Rotation paths and how fast each direction turns (degrees each step)
Each turn is a multiple of 5 degrees from 10 to 175, or 0.
Each row of a path follows its step; steps can be skipped.
Path 1:
step 0: [ -3  13   6   6  -5  -3  -6   6   7  -1  28   3  -2  21   1   9 -23   2
  29   0  -8  -2   3 -21 -38 -33  14 -15 -13  14   1 -15 -12   4   3   7
  -9 -29 -12 -11 -15  15   5  27   9  -3 -15 -17  34]
step 1: [-21   3  13   6  14  -1   0   5  19  -8 -17   2   9  -7 -12  -9  -3   6
 -20   7   3  29  21  12  -6  -2 -25  22   7   7  12   0   7 -30   0  16
 -23 -28  -1 -15 -27  -5 -18  20  -3 -12  17 -40   8]
step 2: [ -3  -8   5  27  34  -9  13  18 -19 -17  34  28  -1  13   6  -5   2  -7
  -6  -2   4  19  19 -12 -24   5   4  -6  20  -7  -9  30 -10  -1   4 -12
   9 -32  -3  21  -6  29   2  -8  -9  -7 -10 -14  -8]
step 3: [  9 -11  20  23  -2  10   6   6 -18  18 -18   6  30   4   0  18 -23  19
  12  -7 -11  -5  17 -18 -23 -26 -13  26  -3  30   7  -1   9  -8  12 -18
 -18  -8  19   2 -16  17  19  -1  22   8  10 -12  -4]
step 4: [-11 -29   6 -18 -11  13  34  12  18 -28  10 -13   1  -3  -1  18  -2  15
 -18  12  -4   2   5 -10  -7  -3 -16  16  18   2 -13  -1 -12 -10   3   6
 -21 -45 -14   6 -20  16  -1  -8 -10   1  12  24  21]
step 5: [  0   9   4   4 -15 -15  -4  15   8  -2  15  24  10  18  12  -4  -8 -17
  19  12  23  17  17  10 -39 -26 -14  -3   2   7 -18 -20 -46  -4  16 -15
   2  -9   9  -5  -1  12   7   6   2   0   8 -16  25]
step 7: [ -8  -8   9  16   1  -2 -12  10  -2  -7  10  20  -8  -4  22   6   6  16
   7  12   8  25  23  -6  -9  -5  15  19  49 -12   6  -2   3   6  22 -11
 -12 -47  -2  20  -1   0  -7 -15 -10 -20   7 -12 -18]
step 9: [  3 -10  21 -27 -10  -1  35  -7  10  -3   7 -10  30 -14 -13  -6  21   4
   8  13   1  11  19   0  -4 -12 -21  20   3  10  -7 -10  -7   5 -17 -11
  -9 -40  -9  25  -4  10   0  -8  20   8  35   8 -11]
step 10: [ -5 -24 -11  14   1  -8   0  35  13 -11  13   6  11  11  20  19   7  -3
  -5  14  17  -7   0  -1 -20 -22   6 -16  12 -10 -20 -23 -21  -5  34 -15
  12 -21   4   4  14  -8 -18  -5  16  29  17  -8  16]
step 14: [ -1 -12  -3   9  11  -4  -1   8   7  29  11 -19  21   0  21 -15  21   4
   4   8 -17   3   6 -24  -1  -5 -12   9  -2  27 -18   3  14  12 -18   1
 -15 -25  -5  15  -1  18  -7   8  21  22  46  23  -2]
[  2  -1  -7   5   5   0  -7  -8  -5  -5  -4  -4  -2   5  -3   0  -2  -1
   1  -3   3   5   4   4   0   4   9  -3   2   0   3   4   3  -4  -2   4
  -1  -4   8   3   2  -1  -5  -2  -4  -8   1 -13  -2]
70
[-2  2  3  0 -6  5  4 -3 -1  2 -5  7 -5  4  7  0  3  2  4  6 -3  3 -6  2
  7  2 -1  1  0  4  8  8 -8  0  0 12 -2 -7  4 -6  1  1 -4  0 -2  1  1  1
  8]
100
[ -4  -9   6 -10   7   4  -7  -2  -2  -9  -1   6  -3  -4   3  -2   7  -1
  -4  -6  -1   2  -4   1   5   4   2   6  -1  -2  -7  -8   0  -2   5   3
   0  -4  -4  -2  -2   4  -1  -8   1  -2   2  -2  -1]
135
[  3   3  -1   2   1   6   5  -2   0  -2  -7   6   3   7  -6  -1   4   5
  -2   3  -3  -3   3  -6  -3   2  -7  -9  -4 -10  -2   0   4  -6  -1   0
   4  -7   4  -1   1  -1   4  -8   5   6   1  -1  -4]
55
[ 0  3 -5  5  1  0  7 -7 -1 -4 -2 -1  0 -2  2  2 -6 -3 -2 -4 -3  1  0 -7
 11 -4  4  7  1  0 -4  2 -4  4 -2 -6  3  0  9  2 -8  3 -1 -4  9 -4  5  7
  0]
70
[-1  5  2 -2 -2  0 -3  4 -6  2  5  2  3 -2  2 -8 -2 -5 -6 -2  1  6  7 -2
  1  3 -9 -6 -3  3 -8  0 -3  1 -3  7  2  4 11  3  4  8 -1  0 -8 -3  0  5
 -1]
115
Path 2:
step 0: [ -9 -13 -12  -6  -4  24   5 -20  -2  29  -2 -28  11  -4   1   5 -13 -10
   3 -41  12   6 -20 -30  -8   7 -16  -6 -10  -3  -5  16  30   5  10  14
 -28   4 -15  17 -12  11 -19  24   3  -9   8 -14 -15]
step 1: [  1   4   1 -11  -9  11  -3 -28  12   6  27  -5   4 -30   8   8  -6  25
 -13  -6  24  42   8 -11 -20 -13  -9   8   2   3   0  35  -8   8  -3 -11
 -20  41  -3  11   0   5  -3  20  -1  -3  18   7 -14]
step 3: [  7  -9 -12   1  -3  -3 -11 -39 -12  19  11 -19   6  -3   6  -7   6  -3
  -7 -26  15   9 -19   2 -50  10 -11   6 -14 -23  -9  10  17   0   8  15
 -23  23   5   7  11  -3 -21 -19  18  -4  -7  23  -6]
step 7: [  1  -2 -30 -28   6  -8 -15 -17   3  15   1   7  16 -19  12  -3 -18  -4
 -26   6   4   7  17 -32 -30  -5  23  23  -4  13 -16  -8 -25 -21  18   8
 -21   3  -4   6   1  -3  15  -2 -17   1  19  25 -13]
step 8: [  9 -11  -6 -17  -1  14 -10 -19  19   2 -10 -18  34  -6 -26  -5 -11  -3
 -15 -20  10 -24 -27 -19 -24   0 -14  -4   7  17 -20  18   4 -25  -2   4
 -17 -14 -13  15  -6  11  19 -20  -8  28  -6  11  -5]
step 9: [-16 -17  -2 -15  -3   4  14 -22  15  -4  11 -11  11 -23   0  -4 -31  -8
 -48 -11   8  -9  -4 -12 -12   1   3   1  10 -14 -24  10  21  -8   4   3
 -35  -6  -1  19  -2  -2 -27  28   4 -15  13  11  -2]
step 10: [  3  -3  20  -6  -2  15   0  -9   5 -16  -2  22  18 -22  -6 -14 -21  29
 -41  -1   5  21 -20 -26 -17  -8  -5  13   0   9   8  17 -18 -13   5  -2
  -1  10  -4  12  -7   0   7   4 -26  10  21  38 -12]
step 11: [ 10 -27  -5   8  12   1  33 -27 -19  12 -10 -25  11   4   3 -25 -14   9
 -26  -8  -4  -9 -42 -27 -17  -1 -10  -7 -15  -4 -15  18   5 -22   8  10
  -5 -14   7  -5  12   1  12   3 -15  -1  -1   8 -19]
step 12: [ 12   7   8   3   6   1   1 -24  -5  20  -3  -4  34  -5   1  -8 -11 -11
 -31 -27  16  22  -4  10  -5  14   3   6 -14 -13 -23  31  -1  -1  25  14
  -6   9  -8   4  -3  -7 -33  17   5   8  19  27 -26]
step 14: [ -3   6   2   8 -15  12   7 -31  -8  -3 -24 -32  19 -24   7  -1 -28  11
  -1  -2  16   1 -27   0 -12  -6 -11   6 -30  16 -14  42  24   3  22   5
 -16   7  24  -1   7 -11   9  -4   8   0   8  -5  -2]
[-4 -4  5 10 -4  4  6  4 -3 -8  3  5  0 -9  1  1 -4  6 -1  5  4 -1  1 -7
  5 -7 -1  0 -1  7  3  1  6  4  0 -5 -4  7  3  3  6 -3  0  1  1 -3 -1  0
  6]
85
[ 3  0 -5  6 -2 -5  3  2 -8  2  6 -3  6  1 -6 -1  2 -8  7 -7  6 -1  5 -6
  1 -4  3 -1  2  1 -7 -4 -1 -4  0  5  6  1 -7  3  5 -4 -3  0  1  6 -4  9
  2]
85
[ -1  -1  -3   6  -3   3   8   3   8   1   3  -2  -3   6   3  -4   0  -8
   3  -4  -9  -3  -1   1   0  -4  -4   2  -1   3  -7   1  -5  -1   1 -12
  -1   4   1  -1  -3   8  -2  -1  -9  -7  -1   3   1]
160
[-4 -2 -2 -6  0  7  5  0  2 -4 -3  2  4  5 -1  7  5  4  0 -2  0  1  3  6
  0  0 -2 -3 -4  5  2 -4  4  4  8  5  4  8  0  3 -2  7  1 -7  5  0  4 14
 -3]
155
[ 0 -2  0 -7 -3 -3  4  6  0  9 -6 12  0  2 -1  3  1 -2 -2  0  2  2 -2  0
  0  2 -8  7  1  0  4 -1 -8  0  4 -3  3  1 -4  4  4 -5  5  2 -5  4  6  0
 11]
130
[ 1  4 -6 -5  1  2  2 -1  6  8 -3 -3  7 -5  1  7  2  0  3  3  0  4  8 -4
  1 -6  6  3 -2  7 -5  6  2  0  3 -3 -2  0 -1  0 -7  4  3  2  7  4 -7 -8
  7]
55
[ -2   0   5  -3   0  -5   6  -3   0  -7  -3   6   8   1   0   0   1  -3
 -13   3  -3  -8   3  -5   4   2   6   5   4  -3  -2   5   0  -5   2  -3
  -2  -8   0  -3   0   2  -1  -8   0   2  -5   6  -1]
20
[-3 -1 -3 -8 -4 -1 -4 -3 -1 -5 -2  1  1 -9  2 -2  2  4  5 -7  0 -1  6 -6
 -1 -5  7 -2 -1 -6  8  4 -7 -1 -1 -4 10  4 -1 -5 -2 -1  2  2 -7 -8 -1  3
 -1]
120
Path 3:
step 0: [  0   7  -2 -15  26   4 -16  -5   4 -10  12  15   7  11  -3   6   8  -7
  25  14  22 -18   3   5  -7 -12 -16 -27 -19  30  -4   9 -10 -12  -7  10
   1 -16  -6 -17   0   1 -28   2 -13 -16   6   3  23]
step 1: [ -1 -19  -6  34  17 -14  10  33  -5  10   2  15 -11  -4  -3  -8 -19  -6
  14 -11  -9   4  -5 -18 -29  -9   4 -14   4  -1 -16   1  15  11   0  -3
   2 -24 -36  -7   3   5   8   7 -14   1  -3   5   7]
step 4: [ 11 -14 -15 -13   7   6  19  -5  -4 -17 -21   3  -1  13 -22  -6  19   3
  25 -10 -19   1   5   6  -1   9 -15 -26 -19  -7   1  31   7   8  -1  -7
 -14  -7  -3  -9  22 -19 -13  12  -1  -9  16  -6  24]
step 6: [ 27   8 -15  19   3  11  -7  14  11  -4 -16  19   8  -1  10 -12  -3   1
  28  15   8  23 -16 -17 -23 -32 -11  16   4   6  -7   0   1   5  -3 -11
 -17 -15   4 -13   6  -4 -14 -18  -5  17 -17  -2  -2]
step 8: [  1   5  -5   0  17 -12 -21 -14   6 -17  28  15 -18  15 -22  -6 -12   4
   7 -12  -5  10  -4   4 -14   0 -12 -11 -16  -4  24  -3  12  -5  -5  13
 -13 -32  11  17  27 -11  -5  16  -4  -1  10   8  18]
step 9: [ 17 -22  10  14  16   3  22  20  12  -7   2   7   7  13  -9   7   5 -10
  22 -15   3   3   3   0   3  -1  18  -3  17 -25  12  37   4  17 -19  21
  13  -6  -8 -16  18   0   4  -1  11 -11 -19   7   2]
step 11: [ 18   2 -30   0 -16   1  -1  13  -6  11  30   7  11  27   4 -22   2  -5
  24  -7  15  -6  -6  15   3 -16  -1  13 -26  21  -2  13   3   5   9  -7
  -1  -5  17 -16  -7  -3   6   2  10   9 -10 -25  17]
step 12: [ -8  13 -10   6  34 -20 -13   8  -6 -31  -2   7 -25   8  -8  -9  22   9
  19  14 -10 -20  -4 -21  -5  -2   0 -15 -16  -1 -18  12   1   6 -13  -6
   1  -5  -2   7  12 -17   8   7   9  27 -11   9  14]
step 13: [ 10   6  -8   6  30   1 -13   1  17  -4   7  39   7   6  23 -13 -15 -12
  -7 -22   6  10  15  -7   4 -10  18 -25   1 -17   8   5 -10  -2  -9  28
   3 -21  -8   1   0   9  -6 -14  -8  -7  -2  -7  18]
step 14: [ -7   5  10  37  -9  11  14  11 -15 -17  -4  18   0  13 -20  -5  -2  -1
   2   3  10  10 -13  -1 -14 -13   4   5  -5 -15  21  -7  29  -8   7  -8
   8 -18   0 -28  20  22  -3 -18  14   2 -15  13   3]
[ 7 -4 -4 11 -3  6  6  3 -6 -3 -2 -6  2 -3 -5 -2  1  0  6 -6 -5  2 -1 -5
 -2  0 -5  1  0  0 -2  2 -8 -5  5 -3 -1 -1  0 -2  2 -2 11 -2  5 -4 -7  5
  3]
140
[  2   4  -6   3   4 -10  -7  -5  -7   0  -6   5  -4  -2  -2  -7  -3  -2
   1  -5   4  -4  -4   1   3  -8   0   1   4   7  -6  -3  -2   3   2   1
  -1   0  -6   5  -7   1   0   2  -6   1  -9   3  -3]
65
[  0   1  -5  -1  -5   1   0   0   4  -2   0   0   4  -8   0 -10   3  -6
   0   0   1   1  -5   5  -1   1  -4   3   0  -6   2  -6   7   9  -6  -3
   8   2 -10  -4   4  -8   2   0   2  -4  -2  -6   3]
145
[-4  7 -3 -1  1  2 -8 -1  4  0  6  5 -1  1  0 -3  7 10  4 -7 -8  1 -2  0
 10  2 -1  0 -1 -8 -5 -3 -5  3 -6 -3 -3  1  6  4 -1  0  4  4  4 -2  4  5
  1]
80
[  6   2  -5   3   3   3   4  -3   4   3  -4  -3  -5  -3   0  -9   3  -2
  -7  -4  -6   5   8  -2   2   9   4  -9  -4   1  -5   4   4  -2  -1  -2
   4   4  -1   1   0   0   1  -2 -10   5   4   1  -7]
130
[ -2   0  -8  -3   8 -11   3   0   0   3   8  -4  -5   0  -5   5  -2  -1
   0  -5  -6  -6  -4  -1  -7   2  -4  -3  -6  -1   3   2  -6  -1   4  -6
   7   2   0  -3   0  -7  -8   7   1  -3   1  -1   0]
95
Path 4:
step 2: [  6   0   2  14 -18  31  -7  -2  26  -1  18  -7  21   3 -11   9  -2 -17
  -1   4  33   5  20   9   6   6  -2   4  -8  25 -11   6  -4 -13   5   1
 -17 -18   8  -7 -19   3  12  -8   5 -10 -29  16 -22]
step 4: [ 15   3 -24 -19  16   1  -3 -20  10   1   1 -22 -15  13  17   8 -14  -2
 -22  -1 -16   1  17  -9  -1   0  12  -6 -11 -28  14 -19   8 -17   9  13
   1  13   9  22   4  -9   8 -10   3  20  25  16  19]
step 5: [  5   3  18  18  -7   0  11  -6  -6 -12  19  18  -2 -16  20   1   0  -6
  -6  14  21   2  14  10  12 -20   7 -19  13  21 -14  24  20   9  -3  22
 -35  14  12   3 -17   2   7   2 -18   6   0   2  19]
step 6: [ 17 -14  -2  14   2  -2  -5   8  -2 -10 -15 -11  12 -19  -6  -3   5   5
  -9 -20   1  -5  -7  17   7  -2 -17  19 -31  10   4   3 -30  24 -18  -8
   5 -25  14  27 -19  17   8   3  -8 -19  -7  -2 -12]
step 7: [ 18  10 -13 -19 -15  -9   0   9  17 -17  -9 -25   0  31  -4   2  -8  17
 -14  -8   4   6   1  -1   0  29  13   5   9   8   1  -2   0 -35   9  21
  13  10  15   0   2  -3 -11  21   4  13 -15  -7 -25]
step 8: [ 26  -9 -23   1  12  16   9 -23 -16   9  -5  19 -17  -6  12 -25  -9   4
  -1  24 -14  -2   9  -6  -5 -19  16 -25   3   8  -7   1  13   1  -1 -12
   5  13 -13  -2  -2 -28 -11  22 -24   4   2   9   2]
step 11: [  4 -40 -17   4  -2  -6  -6  -9  19   3 -15  -2 -10 -21  -9 -10   0  17
   0  -6   0   6 -19   0 -13  15  20 -14  -7   8 -15  15  12 -11 -25 -14
  25 -17  10 -16   7 -15   5  17   6  -1   3  -2 -24]
step 12: [ -9 -15 -13  -1 -10  -3   5   4   1  32 -14  11  -2  25  -4 -16  -5  -4
 -11  32  -7   2  16  17   3  20  11 -16  -1 -23  18 -13 -25   6  12  32
   5  14 -20   1   7   2  -9   8  -8  11  -1  -3   4]
step 13: [ 17  21  11  12   1   5   5   4  -4   0  -3 -15  20  -9   5  12  -2  -7
  32  10  12  -6   7  -5   6  -7  -6   8  -9  12  20   6  17  24   6 -14
 -19  13 -17  -5   9 -28  -4  25   7  17  20   3  30]
step 14: [ -8 -35  15   0  -5   4 -11 -31   3 -16   7   2  16  -1  -2  14   3   4
  29  -1   3  -1 -18  21  10  -3   9   0  -6  -1   3 -14   7 -15 -17  -7
 -14 -15  23   5   2   6   4  -7  15 -40   0 -16  -1]
[  1  -1   1   4   1  -4  -3  -1   4  -2   0   0  -4   4   2  -1  -5  -4
  -2   0   1  13  -6   4  -3  -4   1   3  -1 -13   6  -4  -8   0  -6  -5
   2   2   2   1   5   9   5   5  -2  -6   4   0  -2]
135
[ 3  4 -7  3  1 -7  3  2 -4  1 -6  0  5 -1 -1  4  8  0  2  0 -6  1 -1  3
  0 -6  6 -5  3  6 -2  3 -6 -2 -7  2 11  8 -5  0  4 -2 -1  3 -4 -2 -2 -7
 -4]
25
[  0   5   1 -14   0   8  -1   2   3   7  -3  -1  -1  -1   1  -6   2   2
  -9   3   4  -3  -4   2  -1   7  -4  -2  -2   4  -1   2  -8  -9  -9  -2
  -1   1  -2  -6   1   0  -3   2  -2  -1   7   2  -2]
85
[  0  -2   2   1   7 -11   0   2   6   7   1   1  -8  -5  -8   5   3  -2
  -5  -2  -1  -1  -5   2   2   2   7   3   1  -2   1   8   1   3  -3   7
  -3  -4   2  -2  -2   0   2  -7  -7   6   6   4   3]
60
[ -4  -1  -3   0  -6  -2  -1   1  -6   1  -3   1   2  -7   6   1  -1   4
  -3 -10   3  -1  -5   3   0   0   3   1   5   1  -6   7  -3   0  -3   1
  -9   3  -1   5  -4   4  10  -2  13  -6   1   2  -2]
80
